Rows swapped in pairs by one turn or mirror: which row each one swaps with:
tes: [-22 -26  11   7  12   2  -4  -9  28 -20   4 -13  17   2   7   7  14  -9
 -28  22]
tano: [ 12 -28  21  24  -7  -8   1   3  29  -6 -11 -35  -5  -7   7   8   6  -6
 -21  11]
Rona: [ -8 -11 -18  16 -12   7  -5 -11  -2  -7  -6 -15 -16   6   6  10  13  13
 -13   5]
Mibed: [-19 -18  -5  14 -18   1 -13 -18   5  -4  -8 -24 -14   6   0   2  12  21
 -10   8]
vazi: [ -6 -34  -6   1  16   4  -6 -10  25 -32   0  -4   6 -15   9   3  -3  -9
 -23  23]
mipe: [-11 -23   8   6  14   6 -16 -13  14 -25   4  -2   3   1  -6  15  -1   4
 -11  39]
koza: [-21 -17 -15  20 -11   0  -8  -5   1 -10 -12 -26  -1   1  -5   6  11  16
 -17   1]
lezim: [  3 -22 -17  -6  10   9   7   7  23  -3  -6  -8   2  13   5   0 -11  25
 -18  26]
Duvit: [  9 -24 -10  -5   5   7   6   2  19   7   2 -16  -6  15  14 -11 -12  24
 -11  18]
Roge: [-10 -25 -14  13 -17   1 -14 -12   0 -10  -7 -16 -19   4   4   1  12  26
 -16   4]
gavu: [  8 -28  25   7 -15   0  -2  -1  26  -9 -15 -22 -16 -14   4  -5  -5  -8
  -5  19]
gema: [  4 -27 -12  -7   7   2   8  11  18 -10  -7  -8   8  18   8  -3 -16  26
 -16  18]
disof: [  4 -25   2  -2  11  17  -9  -5  21 -24  -9  -5  -6  -5  10   0  12 -21
 -25  28]
leke: [  5 -27  26  10 -10 -14   1   1   9 -22  -8 -23 -20 -15   6  -3   9  -4
 -13  24]
buto: [  6  -9  12   4 -14  -6   6 -22  30 -28 -13 -25  -4  -1  16 -11  13   8
  -8  16]
Saf: [-20 -25  19  17   9  -9 -11  -9  12 -14   4 -16   4  24  20  -5  -1   0
 -23  16]
kural: [  8 -19 -11 -10   6   5   5   6  14  -9  -8  -6  -3  22   8 -11  -5  27
 -19  24]
kat: [-13 -21 -15  14 -17   1  -8 -10  -3 -12  -8 -18  -8 -11   3  10  14  25
 -18   8]
Vap: [ -2 -20  -4  18  10  12 -28 -15  15 -16   0  -6   5  14  11  -6   4  -8
 -23  25]
zak: [ 20 -22   7  -4 -14 -11  -6 -19  19  -9 -13 -31 -17   3   5  -2  -4  -3
 -20  20]
Sig: [-21 -23  -1  22  -4   3  -7  -2   8 -27  16  -7   7  -4   8 -13   6  -7
 -16  14]
kan: [-14 -19 -12  15 -10   4  -1 -13  -6 -11  -2 -18 -12  -3   1   8  16  20
 -15   1]
ved: [  9 -31  19   3 -10   3  -8  -9  23 -22 -22 -18 -15 -12   1   6 -21   5
 -15   9]
nel: [  1 -20  -7  -2   7  11  15   8  22   6 -11 -14  10  13   6  -5  -6  24
 -21  19]
ramov: [ -1 -29   5  19   8   7   4   3   0 -29  21   1   8  -1   1   7   6  10
 -17   7]
Zon: [ -4 -29  -2   4  -7  -9  15  13  24 -24  -6 -25 -22 -19  12  -3 -10   9
 -12  21]
nup: [  7 -40  -4 -10   2   8  13  15  18  -1 -14  -5   8   9   5   2  -5  13
 -10  22]
gim: [ 14 -26  23  15  -1 -15   0  -5  26 -17 -20 -37   2  -9  10   3   1   5
 -12   6]
vep: [  7 -11  -2  -8  10   4   8   9  13   2  -7 -17   6  15   6  -2  -7  29
 -15  15]
dodal: [-21 -19 -17  12 -16   5 -10  -6  13  -5  -4 -21 -11   1   1  10  11  22
 -12   1]
vulot: [ 20 -43  16  21  -4 -13 -15  -7  18  -9   0 -21 -13  -2  -1   5   0  -6
 -14  20]
Menom: [ -9 -25  17   8  10  10 -10  -2  11 -20   6  -1   7   8  -3   5   8 -17
  -5  24]
lif: [ -6 -21  12  12  21   7  -8  -6  16 -17   7  -6  -1 -22  19  -1  -5   0
 -13  29]
sug: [ -5 -19  11  -9  14  11 -12 -11  38 -15   5 -14   6   7   7  -3  10 -10
 -16  23]
muvit: [ -6 -25 -14  13 -10   4 -11 -11  -3  -8 -10 -20 -15  -5   0  15   7  25
 -14   0]
los: [  2 -14   0  -7   6   8   6   1  19  -6 -13 -12   4  27   6 -13  -8  22
 -11  19]
meden: [-20 -23  -6  15 -16   3  -7  -7   3 -10  -5 -25 -23   9  -1   4   8  24
 -14   3]
Bib: [-16 -25 -16  13  -8   0  -6  -9   2  -6 -11 -27  -6  -1  -1  11  14  20
  -6  -1]
fedud: [  4 -32  19   9 -16  -6  -4  -3  23 -35 -15 -32 -12  -2   1 -10  -2  10
 -27  26]
Kovu: [ 14 -21  14   3 -13 -11  17   8  10 -26  -2 -32  -4  -1   9 -13  -8  -1
 -11  18]
radi: [-10 -35  -8  17 -12   3  -9   0  -3  -4 -14  -9  -5 -15   0  12  19  12
  -7  12]
lud: [  9 -17  26  22  -7 -11 -18  -6  22  -8 -12 -31 -14   2   4   8   4  -4
 -16   9]
supu: [  6 -22  -6  -4  -1   8  18   7  21  -7  -6 -10   9  13   5  -8  -8  28
  -5  20]
Gur: [ 14 -21   9   4 -20 -18  -4 -11  26 -14   3 -31   5 -15   5   3 -12  -2
 -18  17]
dipo: [ -7 -15   1   9   9   7 -17   0  11 -28   3 -16  20   0  17   7  -6 -13
 -24  19]
gen: [  6 -31  29   5 -11 -16  -4  -1  22 -20 -14 -33  -3  -9  -1  -2  -7   0
 -26  11]
Mon: [ 16 -32  21  12   6  -9   5  -6  24 -20 -15 -32 -24  -6  11   8   5   9
 -18  10]
Gebo: [  1 -22  -6  -9   4   5  12   5  20  -2  -6 -25  15  14   1 -12  -8  26
 -15  18]
Ker: [ -8 -29  10   6  13  -7 -15 -10  12 -38   2  -5   8   7  -8 -12   6   1
 -27  18]
Kula: [  9 -31  13  11 -10  -3  11 -10  25 -26   0 -18 -12   0   5  24 -11  -8
  -8   9]
mimu: [ -4 -37  13  11   6   8  -5   2  26 -31   9   3   5   8   7  -8   5 -11
 -14  17]
sorav: [-12 -23   9   9   9   5 -15  -2  26 -37   2 -12  18   0   0   0  13  -6
 -18  27]
puru: [  2 -11  -6  -7  10   8   8   5  20  -9  -6  -8   1  17   0 -16  -3  30
 -12  19]
Gav: [ 20 -36  15  20  -6 -10  -2  -6  12 -23  -6 -25  -4 -12   4  18 -11   3
 -24  21]
Fom: [  4 -25 -11   0   8   3  15  10  23  -5  -7 -14  -2  16  11 -10 -14  25
 -13  21]
saseb: [ -7 -27   5   0  23   4  -5  -4  27 -16   5 -17  12  -1   7   3  20 -16
 -16  16]
bidum: [-26 -22  -8  15 -11   0  -4  -5  -9  -7  -9 -18 -11  -2   6   7   9  17
 -12   2]
Zulef: [-12 -31   5  15  22   6  -2 -12  34 -22   9  -1  -3   4   8   4  17   1
 -25  21]

meden swaps with puru
lezim swaps with muvit
Zon swaps with ramov
gen swaps with sorav
gavu swaps with Menom
fedud swaps with Ker
tes swaps with gim
sug swaps with lud

